In the rows, 128 means zero.
Each run below is a few steps of one of 7 hidden systems, one row a step.
E, path 1 (11 x 20):
[[157 144  84 160 146 126 129 175 176 135 109 193  60  91 150 131 104 117
  100 112]
 [138 112 140 129 130 106  95 140 101  86  77 159 101 127  95 136 178  91
   80  79]
 [107  94 133 156 114 137  61  71  72 130 121 104 169 115 142 124 151 116
  108 120]
 [116 108 121  96 110 148 131  97 126 122 117  55 162  81 135 132 125 165
  144 171]
 [108 127 108 111 124 136 162 145 162 105 204  83  93 110 121 125 111 127
  155 159]
 [115 136 110 165 111  99 167 176 166 127 139 171  80 100 136 128 118 103
  147 131]
 [ 94 102 133 151 127  95 130 158 124 128  69 164  88 154 115 140 146 106
  115  86]
 [115  93 120 144 142 143  70  97  89 156  83 124 114 144 152 143 131 138
   92  85]
 [148 114 119  85 137 161  81  88 110 122 113  88 137  80 139 150 137 161
   98 131]
 [132 129 124 106 125 145 112 111 147  79 195  86 140  76 113 125 141 123
  121 166]
 [109 130 117 167  94 106 171 148 164  95 168 114 135  85 116  98 137 101
  164 171]]
L, path 2:
[[158 160 179 130  88 137 184 137 143 122 148 119 107 149 125 141 165 152
  134 119]
 [115 138 135 141 124 119 176 133 101 159 168 145 134 172 130 124 100 110
  166 120]
 [112 121 134  96 169 109 146 167 137 107 114 146 117 146 125 144  73 111
  148 144]
 [164 129 151 129 181 147 110 133 137 103  93 124 112 168 144 122 109 139
  115 122]
 [164 154 159 116 133 132  97 105 120 160 111 142 154 142 154 126 128 158
  146 135]
 [122 148 178 104 121 122 129 116 138 126 158 148 174 129 122 161 145 138
  124 142]
 [144 148 152 123 120 130 181 133 131  97 158 118 157 143 100 118 137 115
  139 140]
 [133 138 148 120 113 113 171 154 117 123 130 119  99 167 123 116 116 121
  173 127]
 [109 118 139 131 168 122 129 144 134 138 135 132 103 175 146 132  86 127
  158 129]
 [152 137 135 116 185 140 112 137 154 129 109 146 130 139 151 135  88 143
  126 144]
 [172 156 167 118 136 145 114 118 132 131 104 151 150 139 147 145 130 151
  101 128]]
B, path 3:
[[149 160 131  67 146 113 116 135 157 125 174 152 141  87 110 142 134 138
  149 154]
 [115 128 115 115 139 105 118 163 137  74 151 133 121 145  92  96 110  77
  130 142]
 [156 143 120 166 112 114 147 148 122 127  81 139 124 155 134  77 118 109
  149 132]
 [130 126 154 116 111 141 144 125 104 149  72 116 134 178 146 143 112 153
  113 114]
 [134 125 149 147 159 168 129 102 143 136 138 124 139 142 144 159 133 160
   84 112]
 [150 139 147 115 132 136 135 115 136 103 159 137 139  73 119 160 160 133
  110 130]
 [110 121 139 118 141  98 138 130 124  93 163 130 145 110  90 124 154  96
  159 139]
 [128 133 115 126 143 101 137 144 146 123 111 122 138 141 112  82 122 123
  183 156]
 [139 137 131 108 117 132 122 153 139 130  93 109  99 183 137 105 100 142
  139 133]
 [151 143 148 146 128 153 123 134 129 142 117 148 108 175 154 139 110 138
   89 104]
 [147 133 150 135 131 148 136 114 117 127 116 162 149 107 135 170 135 131
   73 107]]
B, path 4 (11 x 20):
[[186 133  84 107 161 155 100 126 107 111 100 112 120  96 143 100  79 123
  126 144]
 [134 123 167 142  81 139  88 115  84  93 137 103 121 148 157 121 118 101
  115 134]
 [103 136 160 176  99 118 132 116 147 157 132 159 175 129 155 137 135 134
  127 144]
 [ 94 116 115 106 116 124 160 138 166 131 109 117 141 106 107 153 143 153
  108 137]
 [125 118 103 130 147 133 148 131 135 125 156 106  83 127 100 119 155 129
  138 105]
 [155 143 120 107 141 114 124 133 103 147 138 146 106 122 136 122 115 123
  171 122]
 [117 118 130 116 144 125  92 133 115 121 111 136 135 148 142 128  86 113
  121 138]
 [135 128 128 163 108 144 106 121 138 119 107 124 136 127 147 114 132 128
   94 132]
 [122 131 144 131  84 130 144 117 119 140 130 125 143 121 124 142 156 137
  111 119]
 [102 120 120 127 141 127 158 118 135 144 157 127 146 124 112 143 135 134
  135 129]
 [132 125 106 115 149 127 140 137 145 119 135 116 110 102 122 123 120 131
  150 142]]
K, path 5, 11 rows:
[[ 85 154 174  80 122  91 153 151 195 147 109 156 184 191  68 150 181 168
  114 127]
 [198 170 107 159 201 150 193 129 139 135 141 177 162 170  94  92 129 119
  116  99]
 [197 160 183  94 117 109 166 131  80 113  61 159 167 108 140 140 119 123
  166 146]
 [137 124 181 120 166 124 100 112 106  54 137  99 180 173 105  94 131  93
  148 157]
 [148 154 159 149 140 139 147 135 183 116 140 102 150 151 165  93  88 152
  180 195]
 [123 161 170  94 102 100 145 159 171 138 119 125 128 201 101 109 155 156
  161 137]
 [136 164 135 147 148 119 178 135 133 159 158 173 172 197 105 105 121 116
  141 114]
 [159 155 159 122 135 121 171 138 127 132  66 174 194 142 126 137 111 132
  119 139]
 [183 142 172 119 167 145 131 109 103  81  97 117 168 166 113 108 138 125
  119 128]
 [173 152 184 124 147 137 141 108 126 100 147 102 162 131 149 113 119 140
  181 172]
 [123 148 176 103 131 100 137 147 175  97 141 112 148 155 108 109 142 137
  180 173]]
M, path 6, 11 rows:
[[130 106 135  60 179 116 110 138 140 126  32 129 111 125 100 167 156 172
  111 101]
 [189 153 123 155 124 185  93  96  96 147 154 103 110 165 171  95 105 141
  110 112]
 [118 141 142 113 100  87 105 129 128 135 169 162 143  58 141 141 136 110
  181 165]
 [104 117  93 114 149 130 125 147 163  88 145 127 126 137  71 119 146 107
   71 114]
 [154 136 123 160 103 140 200 129 116 131  96  99 137 142 129  95 126 134
  150 132]
 [ 97 118 167  90 124 103 110 129  97 144 120 134 122 162 132 158 123 130
  156 117]
 [130 135 140 148 173 152 114 125 165 122 152 143 136 139 150 140 103 136
  102 137]
 [166 143 128 129 113 124 130 126 136 127  98 141 120  78 133 132 160 142
  127 128]
 [124 122 112 123 110 128 100 117  88 125 143 122 126 138 113 112 141 101
  112 105]
 [111 121 113 137 143 122 152 126 130 126 148 123 158 121 123 113 105 115
  156 154]
 [124 128 132  91 143 121 146 146 146 119 112 117 111 139 107 136 135 142
  135 127]]
M, path 7 (11 x 20):
[[ 90 104 139 160 150  90 190 134 144 113 125 135 150 104 100 133 162 112
  175 141]
 [123 112 122 119 181 125 138 140 130 139  78 125 104 192 103 124 138 144
  124  89]
 [166 157 145 142 131 138 116 129 122 164 110 147 122 160 180 114  86 146
  154 135]
 [134 149 150  95 111 112  71 139 138 123 134 169 136  98 143 153 119 123
  112 146]
 [146 136 111 140 115 153 123 118 135  90 143 123 158 100 109 117 140 109
   67 134]
 [134 118 121 127 112 123 169 105  89 114 128  98 155 101  99 115 159 117
  150 126]
 [103 109 130 110 169 118 143 123 105 127 157 108 118 166 103 126 130 120
  166 113]
 [137 137 140 141 169 124 148 149 170 132 132 138  98 155 140 122 111 144
  162 137]
 [148 148 151 127 108 113 103 156 154 131  89 160  99 143 146 129 134 136
  121 123]
 [136 142 138 147  93 133  92 123 119 130 113 154 162 133 145 122 118 112
   84 131]
 [131 127 123 114 122 135 130 102 107 122 127 132 192  88 118 139 131 121
  106 143]]
K, path 8:
[[170 149 102 185 148 161 102 115 171 144 163 100  98 142 164  65 125 152
  150 143]
 [116 155 137  81  42  94 140 140 130 178 128 130 131 125 119 132 157 158
  164 135]
 [ 91 124  95 125 144 125 156 135 126 122 169 148 167 163  71 118 125  90
   89 109]
 [158 136 121 144 140 150 181 146 132 128  80 146 128 109 155 147  80 132
  105 133]
 [147 116 180 107 135 128 109 115  88  99  95 113 107 145 126 149 156 130
  123 102]
 [128 123 148 156 162 135 108  93 124 125 179 117 150 112 148 122 130 126
  161 148]
 [116 132 125 112 117 107 114 144 182 128 114 123 133 104 125 117 138 150
  149 164]
 [132 142  97 120 118 121 132 149 136 135 143 125 101 166  99  89 134 118
  134 114]
 [122 140 123 130  97 124 159 138 104 160 130 156 143 142 139 138  96 115
  128 123]
 [114 115 147 127 134 134 131 126 120 113  97 138 157 145 121 153 126 122
   82 118]
 [165 126 143 150 161 159 132 103 125 114 120 111 131 120 144 132 133 144
  115 123]]
E, path 9 (11 x 20):
[[142 138 114 161  55  67 118 189 139 127  26 208  74  86 136 116 156  92
  117 107]
 [ 56  72 151 121 100 115  71 108  70 130  86 113 118 190 100 161 177 115
   69  60]
 [112  93 107 147 125 190  77  58 104 167 113  79 165  81 189 160 105 173
   75 136]
 [151 116 121  66 158 166 153 118 159  62 153  49 121  46 109 156 135 160
  121 170]
 [117 128 110 170 137 113 144 146 163  70 237 121  93  75 116  98 138  75
  169 161]
 [ 87 113 109 186  84  57 169 176 153 128  79 160 103  99 121  94 146  89
  188 144]
 [ 53  78 107 133 111  96 122 152  99 170  67 122  67 199 119 132 129 121
  131  74]
 [119 102  97 115 124 165  65 108  97 188  81 131  80 123 182 176  91 162
   65  83]
 [161 121 138  69 144 173  68 105 133  83 124 104 115  62 129 187 147 155
   43 123]
 [138 122 142 160 132 150  97  90 150  45 208  89 159  51 115 118 177 105
  103 163]
 [101 108 113 186  99  95 191 125 154  91 148  83 162  59 104  78 168 104
  199 184]]
S, path 10 (11 x 20):
[[121 132 165  81 100 140 180 129  70 148 136 145 138 133 149 204  77 127
  115 114]
 [130 136 179 109 169 143 162 117 175  96 174 122 158  86 139 178 121 155
  139 172]
 [186 167 146 131 127 114 136 137 182 113 108 118 126 103 128  83 169 160
  182 166]
 [131 121 121 134 121  84  71 119 108 141 125 129  90 120 113  88 190 119
  187 105]
 [ 70 106  72 139 141 100  92 142 116 150 147 154 126 162 105  95 104  79
  128 110]
 [103 120 121 102 138 140 125 160 123 125  94 149 128 197 124 147  67 112
   63 107]
 [156 142 189 131 141 169 170 114 105 117 132 141 151 163 150 181 107 137
   81 111]
 [170 165 170 120 116 135 182 110 138 132 155 150 170  65 139 167 150 152
  141 151]
 [144 137 130  98 135  97 135 123 165 109 133 107 138  64  92 111 193 153
  189 161]
 [120 121  95 123 131  88 100 140 133 124 131  92  93 147  99  52 157 115
  204 135]
 [ 87 109  98 128 125 100  63 156 102 147 131 146  75 189 135  99  88  86
  140 105]]
Y, path 11, 11 rows:
[[ 82  96 102 153 199 124 157 128 142 140 139 124 130 179  93 119 137 124
  132  99]
 [165 131  90 106 139 146 145 132  90 166  84 136 110 112 155 136  76 140
  134 117]
 [114 115 162  89 144 124  56 116 108 104 138 130 127 127 137 158 125 119
  116 128]
 [129 127 114 176 106 156 128 116 144 108 147 117 151  99 143 117 123 115
   84 144]
 [122 126 138 126  83 107 148 128 128 135 100 124 125 100 114 137 182 140
  137 119]
 [ 89 108 120 136 147 126 152 127 135 144 157 114 111 159 114 135 133 132
  142 110]
 [133 135 105 112 134 131 144 148 132 151 112 147 107 117 144 141  85 135
  128 127]
 [129 123 139 115 153 121  81 131 126 112 114 147 115 130 129 139 129 119
  110 118]
 [135 128 117 162 122 146 114 108 117 132 132 132 149 120 138 118 130 119
   96 121]
 [117 123 133 116  99 124 137 112 117 138 115 117 151 106 120 140 153 141
  124 128]
 [103 109 126 126 140 135 153 122 135 121 145 100 118 126 117 141 136 136
  129 124]]
Y, path 12 (11 x 20):
[[132 138 113  65 118 153 118 110  79 120 209 134 164  75 135 170  68  99
  105 148]
 [101 100 138 137 110 108 128 149 151  35 111 116 142  50 115 137 134  85
  112 176]
 [110  97 132 216  94 111 151 137 131 113 102 101  67 135 139  95 171 110
  156 108]
 [ 87 137 124 131  86 107 132 141 131 219 131 146  99 183 151 132 117 157
  160 108]
 [111 139 114  76 174 139 102 145 178 163 111 157 146 171 123 152  89 164
   87 128]
 [196 139 119 118 178 169 113 112 118  98 101 142 135 109 120 138 134 133
   60 103]
 [151 124 149 138 115 134 126  82  57 109 162 129 158  78 120 144 169  98
  122 110]
 [ 69  97 126 146 101 110 163 112 121 118 161  95 160  78 124 136 133 110
  165 162]
 [ 86  98 108 136 118 108 153 163 172 122 101  88  66 114 136 122 119 142
  169 149]
 [122 133 117 130 122 121  96 169 151 155 121 145  41 183 146 120 111 132
  127  97]
 [134 161 123 120 126 134  85 140 134 168 122 197 147 179 137 135 101 123
   69 103]]
L, path 13, 11 rows:
[[ 44  95 169 190 106 111 101 110 136 152 140 128 158 141 183 148 107 126
  149 158]
 [121 110 114 144 188 136 187 123 175 106 109 122 167  67 120 147 122 144
  135 166]
 [187 140 127 125 139 144 172 130 114 134 100 134  77 115 114 144 174 149
  114  76]
 [125 135 115 114 123 113  97 112  69 176 162 158 127 159 119 124 133 106
  139  86]
 [ 94 122 118  85 128 101  89 149 144  96 144 134 152 124 102 122 106 100
  121 160]
 [140 129 136 148 114 150 124 138 164  84 109  85 115 145 129  99 136 136
  105 148]
 [132 132 130 161 100 138 142 113 125 175 115 112 119 131 166 120 128 159
  154 131]
 [ 95 116 131 125 144 122 145 123 127 152 144 154 137 100 140 175 113 130
  127 127]
 [154 129 116 124 160 138 149 130 122  97 126 141 136 107 104 133 130 109
  101 119]
 [155 137 129 117 108 117 116 129 100 126 103 129 112 138 115 106 150 120
  135 107]
 [ 93 119 133 121 118 112  96 122 125 138 144 118 132 150 123 121 135 126
  144 132]]
S, path 14 (11 x 20):
[[158 122 120  96 178  89 103 167 150 108  97  98  24 130 126  81 140 140
  237 137]
 [124 108 110 170 188  98  27 126  89 150 127 168  89 177 161  77  91  80
  181 109]
 [ 88 126 114 139 141 117  59 139 115 163  92 218 185 182 140 138  70  90
   51 108]
 [124 144 178 108 130 162 169 114 124 122 107 155 217 190 100 184 132 142
   17  98]
 [179 181 185  88  91 156 245 109 118 130 179 115 178 114 101 171 171 164
  126 125]
 [161 155 148  65 115  95 172 136 150 102 194 102  99  37 102 137 183 147
  226 166]
 [121 114 105 125 166  65  85 163 166  86 136 104  63 105 106  50 146  97
  244 167]
 [ 91 100 100 164 153  75  36 165 113 143  71 161  69 214 143  61  90  79
  169 108]
 [ 74 111 132 158 162 133  74 130  92 175 103 210 147 231 153 162  68  95
   45  68]
 [142 163 163 114 145 184 188 115 127 149 131 195 221 167 124 211  93 147
    4  98]
 [213 188 197  64 115 164 236 100 133 103 149 118 203  70  94 190 183 184
  107 142]]

Which system made each run below?
path 15 (2 x 20):
[[170 157 140  85  93 107 128 127  85 132 144 132 117 112 113 116 156 119
  171 121]
 [107 131 140 131 147 116 122 144 127  92 186 146 130 163 107 119 113  80
  128 130]]
 -> M
path 16:
[[166 176 138  91 128 145 182 125 146 163 139 137 196 127 144 135  80 166
  150 174]
 [103 110 156 115 148 150 162 160 160  51 148  91 102 145 125 153  87 115
   96 150]]
 -> B
path 17 (2 x 20):
[[164 151 115 138 169 154 110 125 168 142 152 152 119 105 156 133 109 148
  113 137]
 [171 150 132 115 140 119 135 139 144  87 120 140 131 112  91 108 168 116
  122 129]]
 -> E
path 18 (2 x 20):
[[103 144 120  92  99 156 177 128 178 185 146 127 143 128 116 185 141 194
   74 115]
 [192 149 118  97 151 174 166 116 150  99 176  80  93  94 102 131 164 164
  117 120]]
 -> S
path 19, 2 rows:
[[ 58 109 104  93 144 154 104  95 120 166 150  96 227 183 121 129  69 142
   97 155]
 [165 135 149  68 106 164 157 133 140  62 118  71 130  62 142 160  97 151
  108 181]]
 -> L
path 20:
[[ 98  95 101 155 150 102  31  83  94 181 168 129  94  81 166 118 149 124
  196 120]
 [103 121  80  63  90 103  74 152 182 137  70 100 123  78 110 112 142 166
  127 165]]
 -> E
path 21, 2 rows:
[[138 137  95 134  93 153 127 113 115 160  93 141 171  95 149 133  99 138
   77 135]
 [116 105 152 124  86 131 137 107  83 107 100 118 155  82 125 170 153 120
   94 120]]
 -> L
path 22, 2 rows:
[[137 128  91 136 141 117  46 152 111 112 122 195  93 131 119 118 117  68
   61  86]
 [156 129 116 191  55 157  96 103  84 138 109 132 132  84 187 117 111 109
   85 128]]
 -> K
path 23, 2 rows:
[[154 123 186 115 204 124 166 115 100 158  63 203 137 126 128 224 160 157
  104  62]
 [201 129 158 142 231 125  62  77  90  90 115 166 162  73 129 129 172 110
  139 115]]
 -> K
path 24, 2 rows:
[[ 91 106 132 176 143 117 112 129 179 102 167  80  96 137 133  86 153 128
  176 156]
 [149 166 129  98  87  92 120 172 161 167 113 157  76 137 141 113 131 148
  177 137]]
 -> B
path 25, 2 rows:
[[118 123 185 106 142 106 129 138 115 103  89 105 141 202 119 114 122 128
  167 139]
 [150 152 141 139 118 145 111 108 118 190 152 126 115 172 168 118 120 161
  156 118]]
 -> E
path 26, 2 rows:
[[122 123  82 147 133 186 186  90 131 153 186  71 170  93 151 126  77 153
  129 166]
 [158 138 118  84  73 153  92 136 163 108 100  69  92  67 158 127 121 172
  115 172]]
 -> S
path 27:
[[ 96  93 140 163 173 118  72 132 173 120 145 123  50 100 174 148 132 138
  160 134]
 [ 99 125  95 150 101  94  63 135 159 187 129 148  77 118 139 104 168 145
  156 112]]
 -> K
path 28:
[[171 160 138 130  91 113 163 126  91 107 120 155 189 112 107 100 135  91
  137 144]
 [ 94 107 150 129 130 125 183 124 122 110 106  88 181 170 115 120 108 126
  148 156]]
 -> B
path 29:
[[100 106 110 136 196 129 129  94 141 164 135 128 162 135 106 133 157 154
  136 112]
 [169 149  89 110 160 138 149 132 131 176 133 141  94 125 126 121 125 155
  149 106]]
 -> M
path 30:
[[113 115  79 107  93 143  59 115  90 150 161  99  99 135 130 107 115 114
  103 109]
 [125 132 119 100  58 140 123 135 128 120 116 119 136  66 142 156 114 135
   88 151]]
 -> E
path 31, 2 rows:
[[141 108 124 201 196 147 131 113 174  40 123  73 157 151  85  52 176 107
  112 146]
 [157 152 149 119 121  84 157 115 119 171  76 117 159 172  96  70 195 166
  222 126]]
 -> M
path 32 (2 x 20):
[[124 126  55 140 106 100 128  98  79 207  74 148 201 111 106  75 142 126
  162 120]
 [134 127  74  44 129 157 112 121  86 127  95 106 191 135  98 120  67 123
   73 141]]
 -> K
path 33:
[[148 154 136 182 128 159 170 119 157 134 144 141 170 157 132 112 131 134
   91 130]
 [144 132 150 108 120 106 150 120  88 146  93 161 143  96 121 164 152 128
  142 109]]
 -> M
path 34:
[[116 154  97 109 136 117 145 175 155 167 165 176  83 177 116 130  94 120
  129 104]
 [161 126  87 129 156 142 138 152 102 129  80 170 102 122 137 134  77 103
   90 100]]
 -> B
path 35:
[[173 136 146 179 140 121 135 111 174 124 110 112 103  59 153 104 191 166
  188 152]
 [109 128 101 117 104  91  62 134 120 160 131 149  95 167  90  94 187 116
  128  82]]
 -> M
path 36, 2 rows:
[[170 114 197 112 176 169 209 103 134  65 117  44 118 123 112 160 180 179
  142 128]
 [196 169 145 126 140 129 163 108  77 175 208 136  78 141 141 117 148 135
  219  94]]
 -> L
path 37:
[[139 120 177 165 144 125 181 112  98 155  97 131 116 156 151 151 147 147
  166  99]
 [128 124 130  98 201 121 102 109 125 176 124 150 132 144 130 150 128 158
  156 109]]
 -> E
path 38, 2 rows:
[[109 134 121 120  85 139  89 129 123 177 124 158 124 131 163 165 100 140
   79 114]
 [119 119 101 139 107 155 126 112 123 133 141 133 150  58 151 160 102 124
   77 141]]
 -> M
path 39, 2 rows:
[[144 111 164  92 183 104 133 104 144  73 101  84 163  66  95 126 186 150
  194 172]
 [161 146 136 115 167 136 107 115 135 125 170  98  96 209  80  79 193 144
  144  87]]
 -> M
